Where one turn sends some rows of the set: a few examples, then the rows asked
Z951: [ 34 -12   2  25   5   8  13  25  31 -33  26 -15  56  -6  26 -15  30  20
  -6  26 -50  38]
Z478: [ 16  27   4  16  26  46  -3  13 -25   1 -33  37 -30  23  11  10 -49  -9
 -24  24  27 -26]
Z492: [ 31  -9 -15   7 -12 -23  28  16  28 -12  38 -38  43 -20  12 -13  33  15
   0  27 -52  31]
Z870: [ 34 -20  -1  22   0   1  26  19  26  -3  59 -11  61 -18   4  -4  20  37
  -6  15 -44  26]
Z372: [-10   6 -15  29  30 -22  14  13 -30  22 -29  -3 -30   9  -6  43 -39 -14
   2  25  37 -49]
Z975: [ 25  -7  12 -24  49  18  17  -4 -26  28  -9  -4 -10   6 -22  34 -58  39
  12  14  41 -45]
Z53: [ 16 -33  -4   7  10   0   5   4  20 -12  60 -36  65  -5   3 -15  30  25
  -9   7 -34  39]
Z939: [ 19  26 -10 -53  37   8 -11  -9 -17   2 -29 -37 -50  12   6  15 -22  10
  -6  30  34 -20]
Z140: [ 12  11 -18 -10  26  29 -30   3 -20  -5 -41  17 -28 -31  19  12 -13  14
  14  -7  56 -44]
Z484: [-10   1  15 -16  -9  16 -38  21  -4 -13 -26   3 -37 -38   9   7  -5  12
  45   9  47 -37]
Z943: [  0 -46 -12  41  43   6  12 -44 -48  13 -50   5 -17   4 -22 -22 -18  39
  -5   2  33 -10]
Z518: [ 19 -34  -1  39  -3  -9  22   9  11 -33  33 -24  68   5  11 -19  25  -9
  -7  11 -44  35]
Z59: [-19 -26 -36  17  46  -4 -16 -41 -27  29 -23 -17 -47  -2 -15 -10   6  42
 -27   2  42  -3]
Z193: [ 15 -24 -21   4 -11  -7  -1   3  20 -25  50 -32  52 -20  10 -20  46   8
 -12   2 -33  37]
Z146: [ -2 -16  46 -17  15  14   4  18  -9  27   9  -7 -14   0 -29  29 -50  41
  39  23  34 -41]
Z237: [  2  18  31 -59   4  13 -15  17  -4   4  -7 -37 -50   8  -7   5 -25  10
  18  43  19 -16]
Z407: [  2 -12 -21   9  28  33  -7 -42 -36  21 -16  20 -38  -2 -20 -41 -17  45
 -37  -3  33   5]
Z619: [ 38 -26  -8  15  -3  -9  17  16  30 -27  26 -17  63 -39  19 -14  38  31
  20   5 -34  19]
Z783: [ 22 -29  -8  27 -15   5   9   5  10 -32  39  -7  67 -22  10 -28  31   7
  -3  -5 -35  31]
Z736: [ -8  -9 -35  25  14  -1   5 -45 -44  10 -49  -4 -45  10 -15 -38 -11   7
 -34  16  14   0]
Z117: [ 13 -19 -16  47   1 -23  14  27  34 -15  39 -20  50 -20  23   4  41  14
  -2  20 -40  24]
Z249: [  0  15  48  14  -3  47 -16  36 -10 -15 -19  29 -27  14   4  -3 -42   0
  13  33  19 -27]
Z354: [  0 -30  -6  17  62  15   0 -43 -31  19 -41 -19 -35  40 -18 -23 -18  36
 -28  24  19  16]
Z741: [-28   1  26  31  -1 -22  -2  36 -13  12 -13  -8 -36  14  -9  34 -34 -19
  26  44  26 -40]
Z578: [ 13 -44  -5  35  13 -20  17   6  18 -17  44 -35  72  -3   6  -2  31  12
   4   7 -31  30]

Z943 -> Z407
Z951 -> Z492
Z237 -> Z741
Now find these:
Z518 -> Z193
Z140 -> Z975

Where one turn sends some rows of the set: a few examples, then the rows asked
Z786: [ 19  36  -2   5   9  27 -36  -2  32  28  64 -29]
Z19: [ 27  38 -42   7 -15   9 -40  18  21  -2  83  12]
Z693: [  6  18 -34 -12  21 -15   4   0  53 -25 -11  43]
Z868: [  1 -31 -47  11  42 -11  -8 -12  47  -8  -4  -4]
Z373: [-39  27  26  19   2  -4   2  -1 -13 -19  67 -11]
Z588: [  1  39 -72  -6  15 -11   1 -41   7 -13   5  43]
Z542: [ 34  62 -16  18  10  13 -26   2   8  21  80  -3]
Z965: [ -6  24 -70   8  22 -11 -17 -49   5 -19   9  57]
Z275: [ 11  20 -26  -7 -18  23 -50  15  43   9  67 -16]
Z263: [ -7 -36 -51  22  38 -10 -23 -14  34  -5  -5  12]
Z278: [ -8  -4 -28  16  13  28 -12 -20 -46 -21 -14 -30]
Z417: [  1  13 -19  15  32  24   0 -48 -46 -38   8 -16]
Z21: [-34   6   0  23 -49 -16 -17   0 -15 -19  70 -12]
Z600: [ 27  41 -11  17  -9 -17 -15 -60   6  15 -10  54]
Z651: [ 34  40 -27   7 -24 -23  -1 -57   9  15  -2  43]
Z706: [ 21  -9  23  -2 -44  15 -17 -35  -1 -49   0  16]
Z67: [ 34  -5 -42  28  -1 -20 -13 -70   0  31   6  -8]
Z536: [ 16 -13 -40  33   3 -13 -31 -77  -2  28   3   7]
Z285: [-30  17  19  33 -12 -14   1  16 -25  -6  63 -20]
Z662: [  3   1 -38  31  30  11   4  -8 -51 -38   4 -10]
Z714: [-44  11  12   8 -32  -6 -14 -18  -5 -32  74  -6]
Z312: [ 27 -14   6  17 -42  -1 -13   7  -5 -51  -8  21]
Z440: [-28   1  11  26 -24 -18  -8   0  -9 -36  84  -5]
Z659: [  9  47 -25   5   3  19 -32  34  23  17  56  -7]
Z51: [ 26 -22   9  28   4 -17 -22 -27  39  22 -21   9]
Z828: [  2  17 -20   8  27 -16  -7   1  45 -19 -18  57]
Z533: [ 38 -28  -2  23   2 -24  -7 -31  46  20  -7  -5]
Z604: [ 34  27 -15  10  -8  16 -44 -21  28  10  90 -10]
Z531: [ 37  -2  18  13 -23  -2  -4 -21  -7 -69  15  34]
Z476: [-45  33  19  15 -22  -4  -4  -1 -23  -5  56 -21]

Z476 -> Z714
Z51 -> Z536
Now find these:
Z651 -> Z588
Z786 -> Z604
Z312 -> Z278

Where one turn sends some rows of the set: a few examples, then the rows asked
Z37: [ 19 -71   2  29  -4  -5 -43  18 -21 -26  36   4 -51   8 -23  55  41 -37
  49  -2 -15  -8  -4 -13  -2   7   5  34  31 -13   5 -33 -77  58 -48  12
  40 -26 -39   4 -19]
Z938: [-24 -40   8  11  33 -12 -26  44  61 -57   6 -31  36  71  25  20  75 -38
  31 -44 -22  10  32 -10   6 -49   5 -33  76  66  43 -71   2   7  -7  -2
   2  -9  25 -34 -31]
Z403: [-76 -52  25  41  42   9 -29  47  25 -55  -4 -47  38  49  -7   8  28 -15
  43 -63  -4   4  46   7  -7 -16  11 -27  25  47  29 -45  -7  10 -48  10
  36 -10  38 -39   7]
Z356: [  0 -50  -2  -9   0  15 -22  74  54 -54 -11  -5  15  -5 -26  60  -9 -25
  12 -41 -25  19 -25  21  31 -16  -5  23 -36  59  22 -56 -67  14  31 -18
   8 -12  45 -60 -15]
Z807: [ 36 -55   0  58 -44  21 -30  15 -10 -12   5 -51  73 -11 -29  79  73   0
  61   4 -22  45  26  43   6   5  -1  -2  57  32  32 -29  14   9   1  -1
  12  13  -5 -48 -16]
Z596: [-25 -32  17   5  21 -16  -7  35  30 -47 -39   0  42   4 -66  46   7 -76
  23 -14  22  16 -25  15  15 -17  -2  39   6  34  10 -48 -50   6  13  -9
 -21 -62  31 -54 -25]
Z15: [ 27 -42  -9   0  16  30 -36  47   4 -42 -12 -15   1  15 -49  27   9 -49
  39 -39 -25   0  25  10  -7  12  -1  40   4  55  -5 -77 -63   5  23  -7
 -44 -10  47 -18 -25]
Z928: [ 12 -42 -28   6 -15  23   0  44   9 -17  26  -2  58   6   1  26  49 -15
  73  18  -6  18 -58 -13  20 -18  20 -51  39 -21  11  -1  14   1 -27  51
  70 -28  10 -77  -8]
Z242: [ 15 -58  23   5  -8 -51 -34   6  30 -32  44  15  -8 -15 -15  75  53 -53
  39   3 -25   6  -7 -24  37 -16 -12  49  41 -11  51 -22 -56  26 -25 -20
  30 -19 -52 -49 -27]
Z234: [ -5 -89   0  32   4 -20 -46   9  -2 -40  26   1 -17  19  -4 107  42 -43
  47  18   0 -14 -26   1  -2   5 -19  15  21  -3  22 -33 -61  31 -58  -1
  50 -36 -49 -42 -15]
Z361: [  5 -60  -1  -2  24  -4 -19  23  19 -57 -44  -8  31  -3 -47  39  26 -79
  37  -7   9  20 -37  43 -21   3 -17  22   9  72  13 -49 -42   8  27 -28
   1 -46  12 -16 -10]
Z657: [ 53 -55 -39   5 -14  28 -32  38  33 -35  11 -39  66  -3 -14  44  59  -6
  68  23 -43  29   7  13  59 -38  14 -52  41 -16  45 -17  13  -2 -16 -15
  43 -14   2 -72   0]
Z738: [ 70 -61 -54   6   1  34 -21  17  14 -23  13 -17  42  -7  22   6  27 -20
  87 -48 -42  19  25  -7  26  15  11 -18  40 -24  45   5  -1 -38 -13  12
  38  28  11 -23   4]
Z49: [ -1 -90 -21 -13   1  -6 -50   1  11 -61  31  15 -36  15  19 106  30 -37
  19 -27  -7 -14  18  -7   9   1  10  18  13 -30  32 -40 -64  21 -52  -4
  47 -15 -28 -64 -22]
Z295: [ 26 -54 -29  26 -11  45   5  29 -10 -21  20 -18  49   8   6  34 -25 -15
  66 -45  -5  18  17 -22  49   6  22 -36  17 -52  18 -23 -14 -33 -62  45
  57 -11  31 -52  -8]
Z854: [-13 -59 -34 -27  12  13 -25  49  36 -60 -15  32  12  22  10  51  10 -37
  14 -35   1  15 -43  15  -5  -4 -16  16 -12  66   0 -40 -63   5  38   9
  -3 -10  43 -62  -2]
Z157: [  9 -72  10  -1 -10 -11 -39  19   8 -25  51  13 -37 -31  -7  52  42 -18
  32 -36 -37  -5  -5 -19  18   5  -3  48  12 -14  38 -16 -72  52 -26   1
  50  13 -36 -37 -17]
Z428: [ 67 -53 -41   8  -1  32  20  -3 -12 -11  -7 -10  48  -5   4  -4  58 -51
  54 -23   0  29 -33  -6  20 -14   7 -37  81 -30  22 -15  -2  18 -14  39
  39 -25  -6   7 -36]
Z197: [ 58 -49 -36  40  11  40   2  25  20 -17 -26 -56  52  14 -33  48  35 -37
  49 -26  -8   7   7   2  56 -29  34 -38  52 -71  36 -33  -5   9 -42  19
  24 -50  10 -26 -56]
Z198: [-41 -31  18  33  33 -14   6  49  49 -37  -7 -11  18  47  20 -31  35 -34
  25 -84   1  30   6 -20  17 -40  12  -7  57  42  34 -25 -31  34 -12  29
  28 -11  30  14 -16]
Z141: [ 25 -71 -50  24 -30  29 -28   9   8 -39 -25 -12  26  -7  24  54  47  -3
  50 -52   5  52  15  55 -27  26  41   1  31   5  35  26   2   3  11  19
  57  19  10 -20  11]
Z352: [  0 -28  12  27 -50  -8  12  16   5 -17  21  -5  69   9  -4  92  49 -37
  53 -11  24  35 -14   4 -14   9  38   0  60  -1  24 -30  32 -28 -11  51
  37 -24  14 -87 -51]
Z831: [ 57 -42 -47  31 -56  20   4  17  -7 -27   0  17  18  49  42  68  40 -34
  37 -18  27  64  -3   7  -2  -7  35 -16  82  11  -3 -28 -15   4   6  57
  24 -17  16   0 -32]
Z999: [ 13 -36   2 -26   2  16  -2  42   2 -53   3  12   0  20 -30  36 -15 -77
  30 -44   5   4  -1  -6 -19  13  18  28   4  49 -12 -92 -52 -17  14  13
  -9 -33  50 -28 -45]
Z104: [ -7 -33  -2  26 -57  14   4  22  13 -31  -6  -7  47 -19 -11  64  -1  -1
  18 -60  20  67  39  17  46 -11  58  16  20 -39  34   3 -11   6 -17  31
  51  -9  32 -66 -10]
Z832: [-22 -62   0  35  38   4 -13  43  56 -70 -28 -44  16  66  26  21  21 -39
  19 -75   0  27  40  15  18 -42  20 -40  42  46  43 -62 -25  17 -33 -12
  42 -26  29  15 -16]
Z406: [-44 -42  35 -10  24 -20  -7  27  41 -62  16 -18  38  19  17 -24  40 -46
  39 -72 -15  29  41  -5  -5 -23  16 -16  49  66  53 -46   8  -5 -14  -9
  49   6  25 -26  -3]
Z215: [ 65 -23 -13  75 -53  20  -8  64  36  -5  -3 -45  20  22 -22  77  31  -2
  46 -33 -19  49  25  14  43 -18  54  13  46 -16  27 -27 -23  22   4  25
  12 -15  21  -2 -51]
Z137: [ 34 -59  -4 -11  -9 -32 -41   4  22 -53  33  16 -43  17  -9  79  37 -68
  35  -9 -12  -2  34 -25  20 -14  32  39  47 -34  33 -48 -61  18 -39 -14
  25 -39 -34 -27 -39]
Z711: [-44 -37  44  41  16   3   2  69  29 -33  24 -42  33  48   1   7  43 -20
  32 -45 -16  14  -9 -11   6 -38   0 -41  46  74  21 -81 -11  37 -30  24
  43 -18  28 -16 -33]

Z295 -> Z928
Z831 -> Z141
Z403 -> Z711
Now find these:
Z854 -> Z361
Z242 -> Z137

